The rows of X fall into a few groups, and each row is roughly a mix of its group's hidden directions.
X (114 x 10):
[[-11  16 -27 -11   6   0   2  -9   6  -6]
 [ 16  17 -19   0   9   0   3  -2  -4  21]
 [ -6 -11   2 -11 -17 -15 -17  -7 -15  -9]
 [  1   1 -16 -10  16  14 -13   1  -2  22]
 [ -1  -6   8   3 -19 -15   1  -7  -9 -25]
 [ -3  12 -13 -15  10  18 -10 -17   5  -8]
 [  6  -3   6  19  11   3 -18  20   7  10]
 [  8   6 -15  -7  17  13 -10   4   2  23]
 [ 13   3 -14 -13  21  11  -2   5   3  18]
 [  7 -12  14  18  15   1 -10  -1  20   6]
 [ -7  -9   7 -13 -11 -17 -19  -7 -14 -10]
 [  1   2  -5   0 -20  -6  20   2 -23  -5]
 [  5  20 -20  -3  13   6   1  -5  -1  20]
 [  2 -18  19  14   1  -5  -2  -8  22  -1]
 [  9  19 -22  -2   8   2   0   1  -5  20]
 [ -9   2   0   2 -22  -9  27  -3  -9  -2]
 [ 21  10  11  -2  -8 -10  -5  -9 -18  13]
 [-24   3 -21  -8  -1  -4  -1   0  15 -12]
 [-11 -20  23   5  -9   3  -4   3   1 -17]
 [ 11   2 -15  -9  18  10 -17   1  -8  15]
 [ 14 -15   8  20   5  -4  -3  -6  13  18]
 [ -9 -11   2 -10 -15 -16 -11 -12 -13 -15]
 [  0  -9  18  22   5  -3 -10  19   7  -2]
 [  9  -2 -20 -12  16  10  -6   2  -2  21]
 [ -6   0  17  12 -18  -9   8  -1   0 -23]
 [  7   2  -1   7 -19  -3  22  -3 -22   3]
 [ -2  17 -15 -19  -4  10   1   1 -21  -6]
 [ 10 -12  13   5  -5 -14  16  22   0   9]
 [-11  -8   2 -12 -14 -17 -16 -13 -11 -10]
 [-12   9 -10 -13   3  11 -22 -18  -1  -3]
 [ 15 -13   3   7  -7 -15  14  20  -4  12]
 [-11   6  15  11 -16  -9   5  -8   5 -22]
 [-10  -8   6 -11 -11 -14 -19 -10 -14 -12]
 [ 13  18 -19  -1  12   3   3  -7  -1  20]
 [  1  16 -17 -16   5   9  -7   8 -21  -1]
 [  0 -10   4  18 -13   7 -20   8 -13  14]
 [ -6 -22  18   5 -10   1  -3   1   0 -22]
 [-13 -15  15   7 -12   4 -17  16  -2   8]
 [-14 -17  23   1  -8  -1  -1   2   5 -18]
 [-12  -1  19  16 -19  -7   3   1  -2 -16]
 [-19   8 -21 -16   8   0   3   3  15  -5]
 [ -2   9 -14 -12   7  16 -20 -16  -4  -6]
 [-19  17  -9 -19   0  -1   7   6  -9 -12]
 [  8  21 -21  -7  14   6   3  -9  -2  12]
 [ -4  20 -20 -16   6  10  -8   7  -9   8]
 [ -5   1  20  15 -16  -9   8   2   1 -20]
 [ -6   1  14  11 -21 -13  10  -2   3 -19]
 [  7  20 -12  -9  15  -1  14 -17   6   2]
 [ -3  -2   3  16  20   1 -13  15  19   5]
 [  4   1 -15 -12  15  17  -9   4   1  22]
 [ 18  -8   6   7  -6   7  -1   4 -26 -14]
 [ -6   9 -10 -15   2  15 -25 -13  -3   0]
 [  5 -15  19  19   1  -6  -8   2  16  10]
 [ -9 -22  16   1  -8   5  -4   4   0 -23]
 [-10   0  12   8 -16 -17   5 -10  -1 -23]
 [  9   5 -16 -12  17  10  -5   2   5  22]
 [ -9  12 -14 -17 -14  -2   5   8 -20  -6]
 [  6 -18  12  14  12  -6  -1 -10  22   3]
 [ 13   6  -5   4  11  21  15  13  12  11]
 [  0 -10   2   7 -26 -11  16   4 -13  -8]
 [  1   0   7  19  18   7  -6  21   1 -14]
 [-10 -19  18   7 -11   4 -14  16  -3   1]
 [  7   0 -16 -17  16   9 -14  -1  -4  18]
 [  6  -9  18  22  12   0  -2  -3  18   9]
 [  4   3 -13 -18 -20   0   7 -17 -11   8]
 [  0  -8  15  21  10  -1 -13  20   9  -1]
 [-11  16 -12 -19  -9  -1  -3  12 -19   0]
 [ 13 -10  10   2 -12 -12  22  17   3  -4]
 [-14 -17  17  10 -13   4 -14  13  -2   0]
 [ 10  23 -19  -4   9  -2   4  -7  -2  17]
 [  5  -9  15  15  10   4 -12  -3  24   8]
 [-10 -20  20   1 -11   0  -4   4   0 -20]
 [ -3   6  -2 -21 -14   4   9 -26   1   1]
 [-11 -22  20   7 -11   3  -8   3   2 -14]
 [  5  18 -13  -9  10  -8  17 -18   7  -8]
 [ -6   1   8  16  13   2 -14  23  12   0]
 [ -8  12  -4 -10   3  23 -20 -12   2  -9]
 [  1  12  -4  -8   6 -12  16 -21  13 -11]
 [  4  -9  12  20  14  -1 -14  17  10   0]
 [ -4  13 -15 -11   2  18 -17 -17   1  -6]
 [-19   9 -23 -10   3  -5   1  -6  16  -7]
 [ 19 -15  25   8  -5  -7   1   2  -2   7]
 [ 11  18 -18  -1  14   7   2  -5  -1  20]
 [ 11   2  15  16 -15  -6 -10  -8 -18  11]
 [-23  11 -14 -10  13   8   4   2  16   0]
 [  1   2  -5   3 -23  -7  21   1 -19   3]
 [ -2  -4  14  -3  16   2 -27   7  12  -4]
 [  3   2 -14  -3 -18  -3  21  -3 -20  -3]
 [-13 -19  18   1 -11  -2  -3   3   3 -22]
 [ -6  18  -9  -5  13  18 -11 -16   9  -4]
 [ -7  13 -11  -8   9  18 -15 -19   2  -9]
 [ -5 -12  17  17   6  -6  -2  15   6 -20]
 [  0 -15  14  15   9  -9  -2  -4  24   6]
 [ 10  -4   6  19  14   7 -17  21  -1  -3]
 [ 10  11 -11 -10   9  -2  14 -22   1 -16]
 [ 10  18 -13  -8  16  -3  19  -9   7   1]
 [  4 -17   9  12 -12   5 -17  15 -13   9]
 [-17  -2 -20  -8  12  14  -7   2  17   5]
 [  6 -15  12  12  -8   4 -14  15  -8  17]
 [-10  18 -23 -17   0   7   1   7  -9  -4]
 [  1   9 -16 -20 -10   4  -3   3 -23  -6]
 [ -9  -9   8 -15 -14 -17 -13  -9 -11 -14]
 [ -7  -9   3 -15  -9 -17 -17 -11 -14 -12]
 [ 11   6  -7   6  11  22  12  12  10  13]
 [ -1 -14  22  20   2  -7  -4   5  17   0]
 [-10 -11   0 -14 -12 -15 -16 -12 -14  -9]
 [ -2  23  -7  -4  10  -8  15 -19  10   1]
 [ 11  12  -5   9  13  19  14   9  14  10]
 [ -4  13 -17 -21 -12   6   7  -6 -15  -7]
 [ 13   4  18  15   0   2  -2  -1  -9  25]
 [  6 -16  13   3  -9 -21  16  10  -7  -7]
 [ 26 -16  13   9  -6   1  -3  -3 -15  -4]
 [  5 -17  23  13   5  -6  -4  -8  17  -1]
 [  0  18 -18 -14   5   8  -4   8 -21   2]]

Here is one row of each group, with its name. Which group are the others in?
[ 15  16 -21  -5  11   1   3  -2  -1  19]
M
[  9  -3   8  15  -1 -24  20   8   3   0]
V
[-4 -9 17 14 16 -1 -3 -2 24 -5]
W

[-26  13 -16  -7  -5  -8  -7  -6  12   1]
M
[  3  -2  -3  -8  25   8 -21  -1  13  -8]
W
[  4  -5  -4  13 -17  -7  27  -3 -11   1]
W
[-20  13 -25 -11  -1  -6  -1   2   7  -6]
M
[-10   5  -3 -16  11   4 -17  -8  23   6]
W
[ 7 10 -6 10 13 23 12  9 12 10]
V
[ 17  -4  11  12 -18 -14  -7  -2 -17   4]
M
[ -6 -17  11   9  -6  15 -19  12  -7  10]
M
[ -7  14 -11 -11   2   7 -16 -23   3 -11]
V
